[[115, 129, 115, 117, 111, 125, 136], [124, 144, 142, 133, 135, 131, 136], [148, 105, 128, 136, 137, 130, 108]] value 135
[[123, 124, 133, 152, 125], [143, 118, 111, 121, 158]] value 133
[[128, 116, 129, 117, 118, 127], [128, 151, 130, 123, 116, 128]] value 117
[[107, 128, 134, 139, 130], [107, 126, 131, 140, 130], [102, 130, 131, 143, 134]] value 131
[[126, 129, 125, 129, 127, 125, 132], [129, 114, 106, 115, 138, 129, 127], [105, 124, 129, 113, 124, 127, 133]] value 138
[[125, 128, 131, 141], [129, 130, 128, 150]] value 128
---
[152 128 134 133] out 128

[[147 132 114 106 115]
 [103 112 141 154 135]] out 141

[125 107 139 126 117] out 139

[[116 131 128 129 123 134 142]
 [104 147 145 125 138 111 148]
 [120 137 143 130 113 113 119]] out 113

[128 152 133 132 131] out 133

[120 154 148 142 141 148 150] out 141

[131 152 132 120 133 103 135] out 133

[112 154 102 137 153 155 135] out 153

[[131 106 123 147 139]
 [123 112 121 126 142]
 [125 110 119 132 143]] out 119
---
[[124  99 133 105 114 125]
 [122 128 140 136 134 123]
 [127 142 150 133 137 127]] ⇒ 125

[[136 136 133 117 123]
 [122 137 136 136 105]
 [123 134 130 131 116]] ⇒ 123

[[128 127 148 119]
 [133 106 145 104]
 [132 107 140 103]] ⇒ 119

[[122 139 121 143 124]
 [128 136 121 133 130]
 [116 143 122 158 120]] ⇒ 124

[[108 115 124 119 127]
 [120 140 122 138 137]
 [106 123 130 112 124]] ⇒ 127

[[128 119 117 122 123 126]
 [125 149 116 151 143 134]
 [128 124 135 123 126 126]] ⇒ 126

[[107 126 124 127 131]
 [102 126 119 127 128]
 [106 126 122 127 129]] ⇒ 131

[[123 114 118 133 107]
 [144 124 140 150 101]
 [129 129 127 127 128]] ⇒ 107
---
[100 143 112 123]
100
[149 121 124 110 136]
149
[130 108 111  99]
130
[116 135 119 103 122 127]
116
[136 101 145 140 135 138 129]
136
[141 131 150 118]
141
[111 154 132 115 129 119]
111
[131 109 124  99 132]
131
[128 101 128 137 140]
128
[124 106 114 106]
124
---
[[153 131 118 132 139]
 [127 127 112 152 151]
 [142 140 123 137 142]]
112

[[141 121 131 119 124 145]
 [127 118 132 114 131 133]
 [126 144 137 114  99 135]]
132

[[121 118 123 109  99 152]
 [108 103 107 133 116 120]
 [126 127 109 123 124 127]]
107

[[139 112 115 132 107]
 [137 124 139 101 121]
 [156 132 150 129 136]]
139

[[128 122 119 146 146]
 [133 132 130 133 128]
 [128 127 150 122 121]]
130

[[132 131 158 120 149 136]
 [135 135 120 137 114 135]
 [127 129 141 125 137 133]]
120

[[101 153 142 110]
 [ 98 146 151 151]
 [119 137 135 121]]
151
---
[[149, 124, 124, 134],
 [120, 126, 135, 149],
 [126, 101, 126, 129]] ⇒ 129

[[123, 117, 143, 136, 110],
 [123, 138, 143, 135, 138],
 [123, 154, 143, 136, 110]] ⇒ 110

[[128, 129, 129, 125],
 [127, 123, 148, 157],
 [131, 125, 128, 134]] ⇒ 134

[[127, 147, 128, 133, 123],
 [126, 137, 128, 125, 130],
 [129, 99, 126, 130, 131]] ⇒ 131

[[134, 123, 135, 128, 108],
 [126, 128, 128, 125, 128],
 [119, 134, 119, 137, 156]] ⇒ 156

[[126, 137, 124, 115],
 [135, 100, 115, 137],
 [108, 123, 153, 106]] ⇒ 106

[[152, 131, 149, 137],
 [131, 109, 139, 146],
 [110, 125, 135, 130]] ⇒ 130

[[130, 128, 134, 136, 129, 127],
 [154, 124, 128, 128, 143, 119],
 [128, 127, 149, 154, 132, 128]] ⇒ 128
---
Input:
[[127 132 119 111 125 133 134]
 [137 117 130 156 126 111 112]]
Output: 127

Input: [121 140 117 107 126 128 103]
Output: 121

Input: [107 152 102 154]
Output: 107

Input: [107 106 100 135 105 128]
Output: 107

Input:
[[111 148 111 114 138]
 [132 109 127 156 108]
 [110 137 122 117 138]]
Output: 111

Input:
[[131 134 140 128 121 125]
 [131 124 136 127 103 123]]
Output: 131

Input: [105 141 122 118 110 118 143]
Output: 105

Input: [152 122 111 138 128]
Output: 152

Input: [131 125 129 122 155 124]
Output: 131

Input: [140 125  99 131 145]
Output: 140
---
array([135, 103, 129, 118]) 118
array([157, 118, 111, 123]) 118
array([102, 135, 131, 125]) 125
array([122, 141, 130, 151]) 130
array([152, 105, 119, 109]) 109
array([116, 115, 145, 105]) 115
array([130, 158, 134, 150]) 134
